Here are some points:
3 & 2 & 29 & 24 & 10 & -15 & 21 & -11 & -35 & -18 & 25 & 28 & 11 & 45 & 64 & -7 \\
36 & -19 & -17 & 54 & 32 & 9 & 3 & 29 & -12 & -40 & 11 & 16 & 2 & 18 & 40 & 0 \\
-25 & 10 & -3 & -18 & -24 & 29 & 4 & -33 & 32 & 14 & 19 & -24 & -1 & -33 & -3 & 23 \\
18 & -20 & -4 & 30 & -7 & -6 & -28 & 45 & 21 & -3 & -21 & 13 & 25 & -75 & -23 & 29 \\
-19 & 32 & 22 & -26 & 16 & -15 & 28 & -33 & -36 & -1 & 26 & 8 & -20 & 95 & 41 & -37 \\
8 & -13 & 0 & 1 & 42 & 21 & -9 & 11 & -53 & -33 & 18 & -11 & 3 & 57 & 33 & -28 \\
-29 & 17 & 4 & -26 & -19 & 23 & -1 & -35 & 26 & 9 & 23 & -16 & -3 & -18 & 2 & 24 \\
-8 & 0 & 7 & -30 & -37 & 3 & 14 & -26 & 31 & 37 & -15 & -28 & -16 & -34 & -37 & 0 \\
4 & -4 & 5 & 1 & -28 & -5 & 6 & 1 & 32 & 22 & -16 & -4 & 0 & -48 & -24 & 15 \\
-20 & -20 & -27 & 9 & 15 & 54 & -96 & 63 & -23 & -30 & -2 & -40 & 73 & -81 & -45 & 52 \\
53 & -44 & -20 & 57 & 12 & -12 & 13 & 15 & -16 & -30 & -36 & -5 & 27 & -18 & 10 & -7 \\
-4 & -4 & -13 & -16 & -35 & -7 & 24 & -31 & 37 & 42 & -16 & -7 & -35 & -21 & -34 & -3 \\
-40 & 36 & 46 & -42 & 43 & -1 & 11 & -12 & -71 & -8 & 44 & 27 & -19 & 127 & 64 & -48 \\
-5 & -7 & 6 & -4 & 15 & -1 & -21 & 24 & -20 & -3 & -10 & 19 & 7 & 11 & -4 & -9 \\
-2 & -4 & 5 & -31 & -27 & 7 & 8 & -40 & 20 & 12 & 16 & -30 & 2 & -24 & -4 & 13 \\
-10 & 4 & 8 & -30 & -40 & -7 & 20 & -28 & 35 & 44 & -17 & -23 & -19 & -31 & -37 & -1 \\
21 & -20 & -8 & 26 & -5 & -2 & -32 & 50 & 16 & -4 & -15 & -8 & 32 & -79 & -30 & 24 \\
-8 & -13 & -7 & -32 & -33 & -1 & 12 & -27 & 31 & 44 & -26 & -10 & -40 & -24 & -48 & -9 \\
-13 & 0 & 11 & -30 & -36 & 3 & 14 & -25 & 32 & 40 & -19 & -18 & -21 & -28 & -39 & -1 \\
4 & -20 & -10 & -11 & -23 & -4 & -4 & 5 & 25 & 28 & -24 & -2 & -16 & -42 & -47 & 1 \\
30 & -28 & -21 & 37 & 31 & 7 & -14 & 36 & -26 & -25 & -8 & -6 & 4 & 11 & 0 & -12 \\
-12 & 4 & 7 & -21 & -8 & -7 & 23 & -27 & -12 & 22 & 5 & -5 & -23 & 37 & -2 & -25 \\
-41 & 30 & -6 & -33 & -5 & 18 & -19 & -28 & 9 & 0 & 36 & -11 & -5 & 14 & 2 & 27 \\
34 & -30 & -15 & 30 & 29 & 2 & -8 & 35 & -20 & -23 & -8 & -2 & 9 & 7 & 2 & -13 \\
3 & 2 & -11 & 28 & -20 & -10 & 19 & -12 & 19 & 15 & -16 & 10 & -14 & -11 & -9 & 9 \\
-36 & 51 & 29 & -37 & 55 & 22 & 10 & -28 & -71 & -37 & 49 & 8 & -3 & 127 & 87 & -46 \\
1 & -6 & 2 & 14 & 14 & 6 & -18 & 21 & -25 & -15 & 10 & 2 & 20 & 1 & 15 & 4 \\
-21 & 3 & -7 & -44 & -21 & 30 & -6 & -18 & 21 & 24 & 9 & -47 & -11 & -32 & -34 & 4 \\
14 & -21 & -19 & 21 & 17 & 21 & -43 & 50 & -10 & -22 & -2 & -21 & 38 & -45 & -19 & 17 \\
Here are 12 more points, each followed by its number:
48 & -32 & -28 & 57 & 19 & -19 & 13 & 29 & -21 & -15 & -9 & 2 & -9 & 19 & -2 & -22 \\ 0
8 & -16 & -26 & 17 & 9 & 20 & -54 & 59 & 4 & -12 & -10 & -18 & 37 & -71 & -36 & 29 \\ 1
-32 & 31 & 39 & -40 & 50 & 12 & 11 & -14 & -81 & -24 & 52 & 12 & -11 & 127 & 77 & -53 \\ 2
-32 & 34 & 21 & -33 & 8 & 8 & 5 & -36 & -15 & -9 & 31 & 5 & -7 & 53 & 36 & -2 \\ 3
-17 & 23 & 30 & -36 & -22 & -10 & 14 & -42 & 30 & 11 & 16 & 11 & -18 & 4 & 13 & 15 \\ 4
23 & -19 & -27 & 25 & 1 & 5 & -39 & 53 & 11 & -8 & -6 & -25 & 40 & -76 & -32 & 27 \\ 5
-29 & 38 & 19 & -30 & 25 & 21 & 11 & -31 & -30 & -16 & 36 & 0 & -2 & 72 & 54 & -21 \\ 6
-22 & 22 & 16 & -37 & -15 & -3 & 3 & -36 & 26 & 10 & 9 & 15 & -16 & 11 & 5 & 15 \\ 7
40 & -25 & -17 & 37 & 25 & -1 & -1 & 32 & -17 & -24 & -12 & 4 & 1 & 2 & 5 & -13 \\ 8
2 & 0 & 6 & -10 & -12 & -8 & 9 & -24 & 10 & -2 & -14 & -10 & 10 & -15 & -3 & 3 \\ 9
32 & -18 & -10 & 57 & -14 & -19 & -9 & 35 & 32 & -5 & -14 & 29 & 24 & -76 & -3 & 35 \\ 10
-9 & -19 & -2 & -26 & -38 & 2 & 12 & -29 & 23 & 39 & -19 & -23 & -14 & -37 & -46 & -2 \\ 11
Which three of these numbered points are nearest to each point below, looking only along the 6 directions in which the first points spread most? Their numbers follow each, nearest first.
-30 & 33 & 11 & -38 & -23 & -25 & 7 & -27 & 18 & 33 & 0 & 3 & -26 & 23 & -31 & 0 \\ > 7 4 9
-34 & 24 & 19 & -49 & -8 & 18 & -14 & -38 & 18 & -1 & 24 & 1 & -11 & 6 & 9 & 21 \\ > 7 4 3
18 & -25 & -8 & 15 & -3 & 3 & 2 & 1 & -2 & -6 & -21 & -13 & 12 & -26 & -11 & 1 \\ > 9 8 0
-15 & 31 & 32 & -32 & -24 & -17 & 22 & -42 & 35 & 14 & 19 & 14 & -23 & 6 & 17 & 14 \\ > 4 7 9
-12 & -5 & 6 & -32 & -37 & 5 & 15 & -31 & 28 & 36 & -9 & -28 & -12 & -34 & -37 & -1 \\ > 11 9 7
19 & -28 & -24 & 29 & 4 & -7 & -25 & 38 & 6 & -3 & -34 & 16 & 18 & -48 & -32 & 11 \\ > 5 1 10
Here are 12 other points, each followed by its number:
-18 & 26 & 20 & -32 & -38 & -38 & 31 & -46 & 34 & 27 & -28 & 11 & -19 & -1 & -17 & 3 \\ 0
4 & -10 & -36 & 43 & 42 & 37 & -38 & 37 & -34 & -46 & 4 & -1 & 19 & 10 & 8 & 11 \\ 1
37 & -15 & -24 & 34 & 27 & 0 & 7 & 27 & -8 & -34 & -12 & 2 & 13 & 2 & 17 & -11 \\ 2
42 & -33 & -19 & 48 & 19 & -1 & 3 & 19 & -14 & -32 & -25 & -3 & 28 & -16 & 10 & -5 \\ 3
7 & -18 & -33 & 24 & 32 & 37 & -48 & 44 & -21 & -35 & -6 & -14 & 28 & -26 & -14 & 14 \\ 4
-18 & 17 & 30 & -24 & -28 & -11 & 13 & -43 & 25 & 10 & 9 & 3 & -3 & -6 & 11 & 22 \\ 5
-39 & 50 & 47 & -59 & 62 & 23 & 2 & -3 & -72 & -28 & 64 & 13 & -18 & 127 & 82 & -55 \\ 6
15 & -14 & 0 & 7 & 11 & 5 & -2 & 2 & -8 & -16 & 3 & -6 & 0 & 6 & 9 & -2 \\ 7
49 & -35 & -21 & 52 & 17 & -9 & 13 & 16 & -13 & -32 & -31 & -1 & 23 & -10 & 13 & -10 \\ 8
33 & -25 & -32 & 41 & 31 & 6 & -10 & 32 & -23 & -28 & -3 & -7 & 12 & 8 & 1 & -9 \\ 9
-51 & 45 & 43 & -64 & 66 & 39 & -11 & -5 & -83 & -35 & 63 & 6 & -15 & 127 & 80 & -51 \\ 10
9 & -9 & -15 & 13 & -18 & -7 & -10 & 24 & 22 & 16 & -14 & -15 & 17 & -56 & -37 & 15 \\ 11
The same question for these:
-6 & -5 & -1 & -11 & -20 & 10 & -11 & 7 & 22 & 20 & -13 & -20 & 7 & -46 & -36 & 12 \\ > 11 7 5
-23 & 42 & 27 & -19 & 42 & -17 & 31 & -22 & -70 & -6 & 43 & 28 & -36 & 127 & 68 & -59 \\ > 6 10 7
27 & -11 & -24 & 37 & 30 & 5 & -1 & 25 & -6 & -31 & -9 & 3 & 9 & -1 & 12 & -8 \\ > 2 9 3
-17 & 6 & 5 & -17 & 51 & 30 & -17 & 6 & -74 & -34 & 37 & -12 & 7 & 92 & 45 & -31 \\ > 10 6 7
25 & -13 & -17 & 38 & 25 & 3 & -5 & 23 & -9 & -28 & -19 & 11 & 19 & -5 & 6 & -4 \\ > 2 9 3
-32 & 35 & 43 & -36 & 45 & -2 & 20 & -19 & -76 & -16 & 43 & 20 & -27 & 127 & 73 & -55 \\ > 6 10 7
